Families of rows that turns and mirrors carry onto each other, the same ones carrying the whole set onto itself: the rest of each named row's family, in list order
5 families of 3 rows
C: [ -5   1  14  19  -7   8  -1  19   5  11  -4  21 -10  33  -2   7 -28  -5
   3  12]
Y: [  1 -21 -11   4   7 -23  15  -5   9   3   7   4  37  20   5  -5 -19  20
  12 -25]
A: [ -6 -19  17  -9 -27  20  -7 -17 -12  -1   0  20  31   3  -5  17   8   1
  26 -18]
G: [ -3 -12  26  13   0   3  -6   1   4  18  -7  19 -16  28 -13   7 -28  -7
  -5  11]
E: [ -8 -17  12 -18 -25  18 -10 -15  -7  -1   4  -1  31  10  -7  27 -10   3
  36 -18]
F: [-19   0  27  21 -13  -4   1   8  -4  13  -5  27 -14  19 -11   6 -30  -3
  13   5]
H: [-13 -15  24 -15 -24  23 -14  -9 -11  -3  -3   0  16   6  -3  18  -7  -5
  32 -20]
J: [  6 -17  18 -32 -25  21   1 -16  -4   4  12  10  24  12  -7  12  -1  -3
  25 -20]
X: [ -8 -12  20  19   2 -11   8   7  15   4  -5  30  -9  23  -6   5 -21 -14
   5  17]
L: [ -5 -22 -10   0   4 -20  10   9  18   5  18   6  26  24  17   6 -29  21
  13 -28]
D: [-11 -20  23 -17 -25  23  -7 -16  -9   2  14  13  14   3 -12  16   8   3
  11 -22]
V: [  1 -33 -13   9  -2 -16   5 -11  21   3  21  14  12  31  15  -3 -32  19
   7 -23]
S: [  4 -25 -17  -3  -6 -15   9 -21  11   4  19  11  21  25  12   4 -30  26
  10 -26]
U: [-10 -11  31  12  -4  -6   7   2   3   7 -17  25 -14  14  -2  11 -16 -14
   5  12]
B: [ -6 -24 -21  10  14 -15   2  -8  17  -9   8   7  22  23  14   3 -18  17
   3 -19]

Which other rows belong to the same family as U? E, V
Which other rows belong to the same family as X? H, S
Which other rows belong to the same family as A? G, L

